Each path below is one point turned by a fixed rotation once a step. After each direction that follows a path, write how fast that rotation turns it, in degrees each step (0 if it stays still).
Each turn is a multiple of 5 degrees from 10 to 175, or 0.
Each row of a path follows its step; steps can be skipped.
Path 1:
step 0: [ 10.9  -6.1   1.5 -20.7  -6.9   6.8  17.4 -11.6 -11.9  -2.9  -5.6  -3.5
  12.1   3.5 -10.1  -9.8  -1.9  27.3  11.8  -6.4  -7.0  30.6  22.8  11.2
  20.4  13.5  19.7 -37.2  12.8  38.8 -22.9  -5.6  20.8  14.7   5.2  34.1
  15.0  -5.2  -1.3 -21.7 -16.4 -18.7 -10.2 -19.9 -10.2   5.5]
step 1: [ -5.0  34.0  -2.2 -11.0 -19.7  -6.8   4.6  16.8   7.0  -3.7 -32.2  13.4
  27.1  -7.4 -20.8   0.3  16.0  -1.7 -19.9  -8.1  22.7  11.1 -13.3 -24.2
  -2.6 -25.8  11.3   8.3 -14.5  -0.3  13.6   0.8  12.8  17.4  49.7  -7.8
   6.4  19.2  11.1 -15.3 -27.1 -15.1  -5.0   0.7  10.4   6.4]
step 2: [  9.6  -0.9  -3.6  -3.5  43.2  -3.5  -6.8  28.8  -3.6 -31.0  21.5  16.5
 -11.5   0.3  24.8   6.0  24.3  14.4   2.1 -14.2  18.0  18.7 -18.6 -31.9
  -6.6  15.7  -9.1   5.2 -17.3 -29.6  15.4 -15.5  18.4 -13.0  -1.4  -4.6
  30.1   9.7   9.7   0.2  12.5  16.3  -4.2   3.6  -5.4   8.0]
step 3: [ -5.6 -32.9 -11.5 -30.0  -0.4 -14.5   6.2  13.3  19.5   5.2  23.8  18.6
  -8.5  20.0  -8.0   0.9 -13.8  29.7  14.7  -5.7  14.1  24.2  -4.5  19.8
  17.7   8.6  26.5   2.5   7.3 -11.8  -5.8  -1.2 -22.1 -19.7  -9.1 -13.5
 -28.1   3.1 -25.1 -14.9   4.7  -4.7   1.1  -4.8 -38.2   6.4]
step 4: [ -9.6  16.2 -22.8  15.6 -32.1  -3.6  -5.2   6.8 -18.6  12.8   7.5  16.0
  -8.1  21.7 -21.3  30.3   0.9  -8.1  18.0  -7.1   8.5   4.2  20.3  -8.4
 -37.5  -4.8   3.5  21.2  22.0  -3.6  -5.2  19.3 -12.8  39.7  -7.7 -10.9
   1.8  -6.3  -9.4  -7.0 -20.7 -22.6  22.1  16.0  -8.8   8.3]
step 5: [ -3.8  29.4 -38.5  18.4  13.0  22.3 -19.5   9.3 -20.7   1.7   0.4 -18.4
 -10.5 -18.8  17.8  20.9 -20.7 -14.8 -16.6  -6.7 -15.0  31.2   6.5   0.6
   2.1   7.7  13.0 -13.1  -6.8 -14.6   1.0  -3.2   8.8   2.7 -16.0  18.4
  20.3   1.4  -1.9 -29.1  14.1   6.6  22.3 -28.6  21.2  -4.2]
step 6: [ 10.4   0.8   6.4 -14.9 -14.7   8.3 -23.5  19.1  17.3  -9.7   3.7 -37.0
  12.0  24.5  -6.1  -8.0 -23.3  16.3  13.3 -19.2   2.0  12.4   7.9   7.4
  25.0  22.2   2.3 -25.9  -7.5  30.2 -13.0  21.6  19.2 -20.1  31.1  -0.4
  -2.6  29.9  -9.5 -12.7  13.8  -7.0  -8.1   7.3  16.2   8.7]
step 7: [ 11.2  10.9  -9.1 -46.1  -3.6   8.9   3.4  -4.2 -18.8 -17.5 -32.0   1.9
  12.8 -15.5  -8.0  -1.9  17.9  -4.9  -4.9 -24.2  29.5 -12.3  13.8   0.1
 -44.4   5.7   6.4  22.5  11.6   8.1   1.5  18.3  11.9  -6.6  22.2  -6.0
   9.2   3.3   8.3  -7.1   4.2  -5.8 -27.3  17.8 -25.8   5.4]
step 8: [  4.3  16.8 -10.2   8.5  -1.2  -5.2   9.2   8.3   6.5 -16.5  -1.4  15.5
 -18.5 -23.3  16.5   2.6  14.0  22.0  20.2 -38.1  23.2   8.7  -6.5 -10.3
  -5.3  -2.2   0.8  20.0  -8.1  -1.6 -18.2 -46.0   9.4 -12.8 -16.3   2.1
   9.8   0.1   2.7   1.4 -20.1  11.4  -3.3 -51.1  -9.9 -16.1]
step 9: [-19.3  -8.7   8.0  -8.1 -16.0   2.8   5.4  24.8  11.9  -6.4   3.6   1.1
  19.0  39.0  29.2   8.9  10.6  -5.6  18.3   8.6 -10.9  39.0 -17.2   2.5
  22.0  -6.9  -3.6  -0.5  -4.7 -32.8 -43.0  -4.7   2.4   7.6   2.1  -4.2
 -25.6  13.8  -7.6 -15.4 -23.3  -3.1  -3.2   8.0 -17.7   3.0]
step 10: [ 20.3  17.1   1.2 -31.6  11.0   3.6 -13.9  -6.0  -0.8   1.0  13.5   7.6
 -20.5   9.8  -4.3   9.7  19.0  -8.0 -15.6  11.6  24.9  35.2   9.4  13.9
  -9.2  19.3   5.4  16.4  -2.5 -16.2  -7.5  26.1 -15.6  40.9   3.8 -15.6
   8.0 -32.2  -8.9  -1.9  -0.2 -23.8  14.4  15.3  24.2  15.1]
Speeds:
[10.5 -2.9 -1.6 13.1 -1.5 -2.2 -5.6 -4.7  8.2 -7.5  7.0 -2.1 -4.9  3.7
 -4.4  0.8  6.2  7.1  1.1  2.7  3.9 -2.7  4.3 -4.9 -1.7  5.8 -7.5  1.4
 -3.3 11.1 -7.8 -4.4  7.8  6.3  3.1 -4.7  2.5 -5.1 -1.5  2.3  1.3 -1.5
  6.1 -1.9 -1.0  8.4]  175
[  2.6  -8.7   2.6   0.4   1.3 -10.8  -4.0  -2.9  -6.3  -4.8  -3.1  13.0
  -3.7   3.1   0.3  -2.0  -0.7   1.5  -3.3   5.2  -0.3  11.4  -2.1  -4.8
   3.2  -4.3   1.7  -7.1  -1.2  -3.8  13.5  -0.7   1.0   1.3   3.9  -2.0
   3.3   2.0  -5.8   5.6  -2.8  -7.7  13.0   1.9  -4.1  -3.1]  40
[ -0.2   6.2  -4.4   2.5   5.9  -3.5  -7.9   8.0   3.7   3.3  -5.8  -8.2
  -4.0 -10.1   1.7  -0.5   1.0   8.5  -1.2   8.6  -3.7   8.4   1.0  -0.3
  -2.4   6.4  -2.7  -2.8  -1.4   7.4   9.4   3.3  -3.3   1.8   8.5   7.4
  -4.7   1.4   4.7   5.6  -6.4  -2.4 -10.5   5.1  -2.0   2.2]  70
[ -4.0  -2.9  -4.1  -4.7  -2.9   2.9  -0.7  -3.5  -2.5  -9.5  11.0  -5.9
  -2.1   2.7  -2.2  -3.0   0.4  10.1  -2.1  -0.2 -10.3   1.5   1.5  -7.6
   5.4  -1.6   8.8  -4.0  -2.5   3.6   3.8   1.3   1.1  -6.6  -3.8  -4.1
  -8.6  -7.2  -0.6   0.5  -7.5   1.6  -5.6 -13.7   3.6  -7.1]  130
[ -8.6  -3.4  -1.0   1.4   5.9   6.0   4.7   4.0  -0.7   3.7   6.6   9.4
  -5.4  -1.4 -17.1  -0.5   1.0   4.2  -4.9   3.8   0.4   1.6  -9.5  -4.7
   7.1   0.3   5.2   0.2   0.4   3.6   0.5   1.4   2.0  12.9  -3.9  -0.3
   4.2   7.4   2.4  -2.5   3.1   8.5  -5.4   4.3  -0.2   4.1]  35
[ 2.3 -2.6  0.9  4.7 -4.8  1.8 -1.8 -1.0 -6.6  4.0 -8.1  0.0  5.9 -7.7
 -7.9  2.5  8.5 -3.1  9.9 -5.1 -0.3 -2.9 -2.0  3.9  5.6  4.1  3.7  3.3
  9.9  7.5 11.2 -4.3 -4.8  1.8 -4.1 -5.6  4.3 -8.3 -0.3 -6.1 -9.0 -3.2
 -0.3 -6.0 -6.9  4.0]  100
[-0.1 -4.3  1.3  6.2  7.5  5.2  8.2 -5.5  0.8  3.6  1.4  0.9 -2.1 -5.8
 10.5  0.8  7.2  9.5  7.3 -4.8 -5.8  0.7 -3.1 -0.8  2.9  3.6  0.0 -4.8
  3.1  3.6 -2.2 -3.0 -9.3  0.4  6.8  3.7 -2.7 11.3 -9.7 -6.5 10.1 -4.0
  3.2 -5.7  2.5 -4.2]  125
